Each row is where one point has got to under a steady rotation. How many steps took it there?
The counts run from 0 to 341.
[-0.89 -2.12  4.10  0.91 -0.85  1.60 -0.13  4.26  1.60  4.01 -0.72  1.20
 -1.79 -1.61  2.45  2.22  0.79  0.98  0.16 -0.66  0.44  0.01  1.53  0.89
 -3.57  1.77 -2.38 -1.04 -4.76 -0.37  1.36 -1.28 -1.93  1.83 -1.68 -0.76
 -1.11  2.72 -1.10 -2.77  0.30 -0.04  4.43]  315
[ 0.37 -1.09  1.88 -0.37  1.31  0.74  0.02  2.91 -0.65  1.50 -2.89  0.55
 -0.03 -3.86 -0.33  1.39  1.12  0.05 -1.64 -3.39 -2.28  0.18  1.55  1.33
 -3.05  3.80 -1.70 -1.97 -4.10 -2.36  3.86 -1.04  1.12  2.01 -1.47  0.19
 -3.53  0.56 -2.49 -0.83 -2.31  0.62  4.04]  220
[-0.45 -1.31 -1.92 -0.74  0.28  0.13  1.24  2.61  0.79  1.30 -0.18 -0.64
 -1.35 -2.44 -0.13 -0.33  0.93  1.88  0.62 -2.91 -2.49  4.50  2.43  1.18
  0.00  2.39 -2.73 -4.80 -4.60  1.72  1.93  3.24 -1.54 -2.09 -0.96  0.78
 -2.58  2.83 -1.15 -2.17 -1.65 -1.02  1.30]  204
[-0.98 -0.41  0.17 -1.71  3.09  1.92 -0.11  1.21 -1.74  0.64  0.31  1.59
 -1.62 -4.94  0.53  0.71 -1.41  1.91 -1.28 -2.61  1.31  0.68  0.44  2.46
 -0.52  2.41 -1.12 -4.10 -3.08  1.46  2.99  2.00 -0.43 -1.64 -2.91  0.66
 -2.83  2.97 -4.26 -1.25 -0.66  0.88  2.32]  11
[-0.87 -0.77  0.12  0.18  2.63  3.31  0.55  1.96 -1.38  1.55  1.56  1.69
 -3.91 -3.56  2.18  1.16  0.49  3.16 -0.05 -1.83  2.49  1.58 -1.30  1.79
  0.81  2.16 -2.04 -3.75 -2.78  2.46  0.45  0.58 -2.05 -0.93 -0.57  0.55
 -2.01  4.15 -1.30 -2.90 -0.63  0.09  3.21]  101
[ 0.85  0.92  2.27  0.81 -1.39 -1.36 -0.01  2.05 -0.19  2.34 -3.19 -1.27
 -1.35 -2.05  1.49  1.41  2.60 -0.38 -2.87 -1.19 -1.64  3.92  1.62  0.31
 -2.77  1.12 -2.38 -0.25 -3.70  0.45  2.64 -0.22 -2.38  1.56  0.31  0.66
 -4.25  0.54 -4.25 -1.80  0.59  1.09  3.29]  126
[-1.86 -3.50  2.78  0.42 -0.04 -0.24  1.39  1.91 -0.98  3.73  0.22  2.20
 -1.00 -0.50  2.07  0.51  0.80  1.98  1.38  1.34  1.18  3.06  1.83  0.82
 -2.21  1.48 -2.81 -1.29 -4.17  3.62  1.12  0.91 -3.51 -0.62 -1.33  0.35
  0.20  2.87 -1.27 -2.71 -1.40 -0.64  3.41]  52
[-0.07 -1.28  2.72  1.09  0.65 -0.30  2.42  2.05 -1.44  3.18 -1.59 -1.00
 -1.38 -1.74  1.83  1.08  4.74 -0.29 -1.07 -0.97  0.71  3.55 -0.25  1.20
 -2.94  2.58 -1.22 -1.05 -2.41  1.39  0.13 -1.51 -3.71  3.52 -0.41  1.87
 -1.78  0.92 -0.48 -1.89 -1.20 -0.14  4.73]  40
[-1.12 -0.65  1.27 -1.11  1.61  3.38  0.99  2.49 -4.81  3.64 -1.32  1.15
  1.24 -2.00  2.05  2.13  0.44  1.63 -0.53  0.23  1.92  2.26 -0.21  0.99
 -1.01  2.03 -0.82 -3.12 -3.39  3.43  0.32 -1.76 -0.85  2.69  0.06  0.57
 -3.61  0.80 -0.76 -0.73 -3.64 -2.17  2.19]  236
[-1.94 -2.64  1.03 -0.17  0.99  1.37  1.33  2.13 -2.10 -0.68 -0.56  0.54
 -0.91 -2.44  1.06  1.15  0.78  1.05 -1.63 -1.05  0.56  2.58 -0.82  2.62
 -1.52 -2.36 -2.12 -2.06 -4.40  6.12 -1.41  0.08 -3.50  2.54  0.59  0.65
 -3.27  3.05 -1.22 -1.94 -0.26 -1.41  2.15]  248
[-1.15 -1.41 -0.26  0.37  2.40  3.30  0.47  1.87 -0.60  1.66  1.16  1.46
 -4.16 -3.47  2.30  1.16  0.52  3.26 -0.47 -1.68  1.95  1.68 -1.29  2.30
  0.57  1.92 -2.56 -3.24 -2.80  2.12  0.72  1.04 -2.10 -1.18 -0.34 -0.35
 -2.20  4.46 -1.81 -3.18 -0.23  0.26  2.97]  102
[ 0.39 -0.10  0.55 -1.79 -0.96  5.17  1.55  2.93  0.33  2.76 -1.70 -3.50
 -1.07 -2.93  0.83  0.46  2.56  0.09 -0.23 -1.41 -1.80  2.64  0.96  2.61
 -1.97  3.12 -0.72 -3.20 -3.36 -0.25  0.02 -1.82 -2.05  1.31 -1.86  1.17
 -4.31  0.07 -1.89 -0.91 -1.60  0.13  1.06]  28
[-2.01 -2.60 -0.64 -0.86 -1.88  1.58 -0.58  2.35  0.25 -0.96 -2.28  0.50
 -1.14 -2.60  0.00 -0.48  0.93  1.09  0.76 -2.45 -3.73  2.69  2.25  1.24
 -2.48  0.79 -4.04 -3.03 -4.49  0.72  3.80  1.54 -0.88 -1.18 -1.07  0.68
 -3.24  1.66 -1.82 -1.52 -0.02  1.22  2.48]  209
[-2.67 -3.56 -1.18  0.53  1.46  2.48  0.57  2.04  0.00  1.66 -0.73  0.57
 -2.42 -2.54  2.30  0.52  0.91  0.96 -0.38 -0.63  0.83  1.49 -0.72  5.15
 -1.33  1.09 -3.50 -3.39 -2.63  2.66  2.02  0.58 -1.77 -0.59  1.24 -0.49
 -1.90  4.81 -1.49 -3.10  1.45  0.90  1.58]  106
[-1.44 -2.14 -1.98 -1.18 -0.50  1.11  0.60  2.58  0.22 -0.56 -1.66  0.21
 -1.71 -2.34 -0.22 -0.68  0.80  2.08  1.24 -2.74 -3.75  3.31  2.48  1.35
 -1.54  1.25 -3.78 -3.01 -4.84  0.51  3.32  2.28 -0.74 -1.73 -0.82  0.49
 -3.01  2.07 -2.18 -2.65 -0.77  0.63  2.03]  207
[-3.11 -2.92  2.45 -2.10  0.23 -0.30  1.11  2.00 -1.77  1.34 -1.39  0.68
  0.48 -2.44 -1.37 -1.81 -1.85  0.88  0.07 -1.66  1.11  3.41  4.02  1.01
 -2.28  1.40 -1.16 -2.38 -4.54  3.12  1.87  0.80 -0.44 -0.19 -0.91  0.12
 -3.48  2.92 -2.94 -1.97 -1.45 -2.18  1.20]  61
[-1.52 -1.73  3.04 -1.04 -0.50  3.93 -0.27  3.51 -0.07  3.73  0.00 -0.15
 -1.22 -3.21  2.22  1.98  1.71 -0.44  1.96 -1.00 -0.44  1.95 -0.74  0.19
 -3.11  0.72 -1.14  1.52 -2.08  1.14  1.49 -0.67 -2.08  2.98 -1.82  0.16
 -3.94  0.10 -3.78 -3.03  2.28  1.01  1.96]  175
[-0.59 -4.02  2.56 -0.73 -0.42  0.16 -0.83  3.09  0.90 -0.15 -0.78 -0.43
  1.08 -5.19 -0.28  1.78  0.14 -1.40 -1.32 -1.67 -1.04  1.38  0.92  0.17
 -4.35  0.03 -1.59 -1.64 -3.66  2.92  2.44  1.08 -0.49  1.67 -1.13 -0.18
 -6.02 -0.44 -2.18 -1.11 -0.03 -0.16  0.98]  73
[-0.56 -0.09  1.35 -1.03  1.95  3.83  1.52  2.20 -4.67  3.60 -0.91  0.83
  0.26 -1.74  1.80  2.06  0.36  2.15 -0.60  0.06  1.89  2.53 -0.41  0.56
 -0.31  2.18 -0.77 -2.70 -3.69  3.50 -0.15 -1.52 -1.09  2.53 -0.13  0.31
 -3.69  0.96 -1.19 -0.94 -4.10 -2.36  2.47]  237
[-2.22 -2.22 -0.42 -1.18  3.05  2.09  0.80  1.70 -4.04  1.93 -0.36  2.45
 -1.26 -3.86  0.60  0.52  3.11  1.26  0.65 -2.56  1.77  2.29 -2.42  2.32
 -0.34  3.40 -0.29 -2.03 -0.40  1.71  2.59 -0.70 -0.64  2.47 -0.03  0.95
 -3.29  2.65 -1.14 -1.71 -1.01 -0.41  3.47]  95
[-2.72 -0.67 -0.44 -0.09 -0.21  1.32  0.77  3.47 -0.27  1.76 -0.87 -0.43
 -0.50 -1.89  2.16  1.18  0.20 -0.38 -0.89 -2.34  1.20  2.23  1.17  4.82
 -0.89  0.96 -2.78 -5.24 -3.99  3.07  1.67  0.82 -1.77  1.36  0.47  0.64
 -2.54  4.15 -0.86 -1.51  2.35 -0.73  0.49]  110
[-1.73 -1.86  2.83  0.81  2.65  0.83  3.33  1.77 -2.79  2.42  0.07  2.01
 -1.97 -1.19  2.22  0.67  0.82  1.08  2.11 -0.36  0.68  2.79  2.62  0.16
 -1.24  2.23 -3.62 -0.27 -3.90  2.16  1.64 -0.95 -1.91  0.25 -0.88  1.38
  0.37  2.00 -1.92 -3.69 -2.40  1.01  3.78]  48
[-1.77 -1.97 -0.53  0.01  0.36 -0.12  1.41  1.72 -0.23  1.55  0.70 -0.74
 -0.25 -2.96  0.53 -0.33  0.80 -0.14  0.27 -3.05  0.09  5.12  2.65  1.24
 -0.05  2.96 -2.37 -5.31 -3.55  4.02  2.56  2.34 -2.35 -1.57 -0.40  1.13
 -2.52  2.83 -0.18 -1.41 -1.04 -1.30  0.85]  201
[-2.74 -3.02  0.89 -1.71  2.96  2.56  1.61  0.13 -3.94  0.65 -1.35  0.41
 -0.63 -2.52 -0.31 -0.23 -1.53  2.71 -0.35 -0.84  0.26  3.52  0.76  0.63
 -1.21  1.81 -0.68 -2.78 -3.86  2.96  1.34  1.99 -1.24 -0.41 -2.06  0.44
 -2.78  1.79 -2.48 -0.42 -4.51 -1.56  2.94]  150
[-0.11 -2.31 -2.45 -1.55  0.55  3.35  1.84  2.64 -0.99  0.22 -0.52 -0.51
 -1.28 -3.04  1.47  0.08  2.45  2.28  1.61 -1.14 -1.69  2.91 -0.31  1.57
 -1.75  2.02 -2.64 -5.53 -3.41  2.12  0.70  1.57 -1.82 -0.85 -2.39  1.37
 -2.60  0.46  0.72 -2.01 -3.03 -0.10  1.75]  294
[-3.66 -3.06  1.41 -1.61  1.03 -1.51  1.77  1.86 -2.94  1.64 -2.44  1.04
  0.24 -1.41 -0.43 -1.49 -1.82  1.12  0.18 -0.90  0.94  3.72  3.32  1.53
 -2.20  0.87 -1.53 -1.93 -4.25  2.86  2.41  1.73  0.01  0.80 -0.26 -0.15
 -2.90  3.01 -2.91 -2.54 -0.93 -1.86  1.55]  59
[-0.62 -0.18 -0.17 -1.94  3.06  1.01 -0.05  1.82 -2.05  0.58 -0.02  2.30
 -1.21 -4.74  0.41  0.46 -1.06  2.20 -1.21 -2.70  1.11  0.79  0.26  2.73
 -0.18  2.20 -0.69 -4.42 -3.09  1.65  2.99  2.19 -0.34 -0.99 -2.70  1.15
 -2.51  3.21 -3.93 -1.23 -0.71  0.30  2.36]  10
[-0.37 -4.30  0.99 -0.22  1.29 -0.11  0.39  0.62 -2.99  4.12 -1.77  2.26
  1.18 -1.53  1.65  1.52  1.92  1.06 -0.44  2.43 -0.75  2.53 -0.03  1.20
 -2.78  2.33 -2.41 -1.56 -2.68  3.59  2.88  1.10 -2.63 -0.61 -1.07  0.10
 -1.67  0.61 -1.48 -0.76 -4.07  0.06  3.31]  142
[-2.17 -1.42  4.00  0.67  0.67  2.44  0.94  3.65  0.31  1.37 -0.73  0.64
 -2.76 -2.48  1.53  1.56 -0.04  0.81  0.90 -2.84  0.05 -0.04  2.13  0.59
 -3.22  2.06 -2.63 -1.02 -4.60 -1.56  1.69 -1.75 -0.73  1.88 -1.60 -0.04
 -1.16  2.32 -1.70 -2.68 -0.16  0.84  4.85]  312
[ 0.15 -2.80 -2.13 -1.57  0.67  3.60  2.16  2.25 -0.98  0.82 -0.17 -1.08
 -1.24 -3.13  0.90  0.03  2.56  1.80  1.43 -1.06 -1.43  3.27 -0.05  1.66
 -1.76  2.90 -2.03 -5.45 -3.05  2.30  0.64  1.38 -2.03 -1.22 -2.02  1.42
 -2.75  0.27  0.56 -1.65 -3.71 -0.05  1.43]  293
[ 1.63 -0.07  2.94  0.19  0.01  2.88 -0.79  3.34 -0.42  2.99 -0.82  1.67
 -0.12 -3.38  2.57  3.84  0.61  1.57 -1.28 -0.87 -0.34 -0.44  0.56 -0.67
 -2.98  2.53 -2.51 -2.16 -4.52 -0.52  2.48 -1.33 -0.75  0.73 -2.42  0.13
 -3.09 -0.39 -1.64 -0.67 -2.60  0.94  4.22]  225
[-0.99 -1.18  2.43 -0.65  0.31 -0.03 -0.20  2.73  0.83  2.72 -0.06  0.18
 -1.09 -2.38  1.50  2.12 -0.11  0.35  0.59 -1.98 -2.71  2.73  0.93  0.96
 -1.52 -0.72 -2.22  0.95 -4.05  1.96  2.03  2.43 -2.99  1.03 -2.42  0.70
 -2.57  2.29 -5.72 -2.79  2.78  0.75  2.29]  263
[-0.13 -1.95  0.34 -0.27  0.71  2.29 -1.27  2.27 -2.14  3.73  0.08  1.88
 -1.10 -3.49  2.56  3.02  3.17  2.16  0.68 -0.92  0.23  2.83 -4.13 -1.40
 -1.35  1.61 -0.47 -1.02 -1.07  2.03  2.23  1.56 -2.62  2.20 -1.57  0.27
 -4.33  0.10 -1.52 -1.17 -0.31 -0.45  4.08]  89
[-1.55 -2.04 -0.54  0.81  2.42  3.01  0.59  1.64 -0.29  1.78  0.52  0.76
 -4.27 -2.97  2.56  0.89  0.51  3.17 -0.09 -1.02  1.67  1.57 -1.11  3.00
  0.07  1.76 -2.80 -2.93 -2.64  2.13  1.11  1.09 -2.15 -1.29  0.24 -0.70
 -1.88  4.49 -1.87 -3.38  0.10  0.87  2.77]  103
[-2.61 -4.16  2.64 -0.95  1.85  2.31  0.73  2.09  0.42  0.19 -1.06 -2.58
 -1.43 -4.02 -0.33  1.67 -1.25 -0.89 -1.42 -2.53 -0.35  1.24 -0.24  2.33
 -3.60  0.10 -0.17 -2.03 -3.62  1.71  0.10  1.55 -1.57  3.28 -2.29 -0.57
 -4.08  1.95 -2.66 -0.39  0.19 -0.93  1.99]  163
[-0.50 -1.05  1.97 -1.54  1.28  3.53  0.80  4.59 -0.05  2.05 -0.03 -0.21
 -1.70 -3.56  1.80  2.48  0.03  0.25  2.54 -2.08 -1.85  0.76 -0.07  0.96
 -2.41  0.06 -1.24  0.78 -3.50  0.18  0.76  0.18 -0.31  3.22 -2.54  0.07
 -3.76  0.07 -3.95 -4.07  1.33  0.72  1.48]  172
[ 1.83 -0.42  2.79  0.55  0.46  2.50 -1.02  3.42 -0.45  3.74 -1.10  1.59
 -0.58 -2.98  3.24  4.04  0.54  1.96 -1.17 -0.10 -0.31 -0.20  0.10 -0.65
 -2.98  2.14 -2.27 -1.91 -4.29 -0.33  2.17 -0.30 -0.91  0.87 -1.96 -0.20
 -2.79 -0.19 -1.98 -0.97 -2.42  0.47  4.25]  226
[-0.81  0.07 -1.20 -1.65  0.70  3.02  0.54  3.10 -1.33  1.53 -2.96 -3.07
 -0.32 -3.00  2.14  2.05 -0.56 -0.54 -1.82 -0.91  0.06  1.55 -0.40  3.73
 -2.82  1.07 -1.80 -4.99 -3.22  1.00  1.86  1.90 -0.38  1.60 -1.63  0.21
 -4.45  0.54 -3.02 -1.03  1.14  0.53 -0.10]  22
[-1.90 -2.07  0.19 -1.62  2.78  0.82  1.94  0.71 -5.19  1.16 -1.90  1.08
  0.49 -1.96  0.27  0.42 -1.07  2.31 -0.57 -0.48  0.24  3.40  0.55  0.52
 -1.34  1.24 -0.96 -3.39 -3.80  3.43  1.84  2.63 -0.75  0.55 -1.89  0.71
 -2.77  1.29 -2.12 -0.46 -3.94 -1.82  2.77]  148
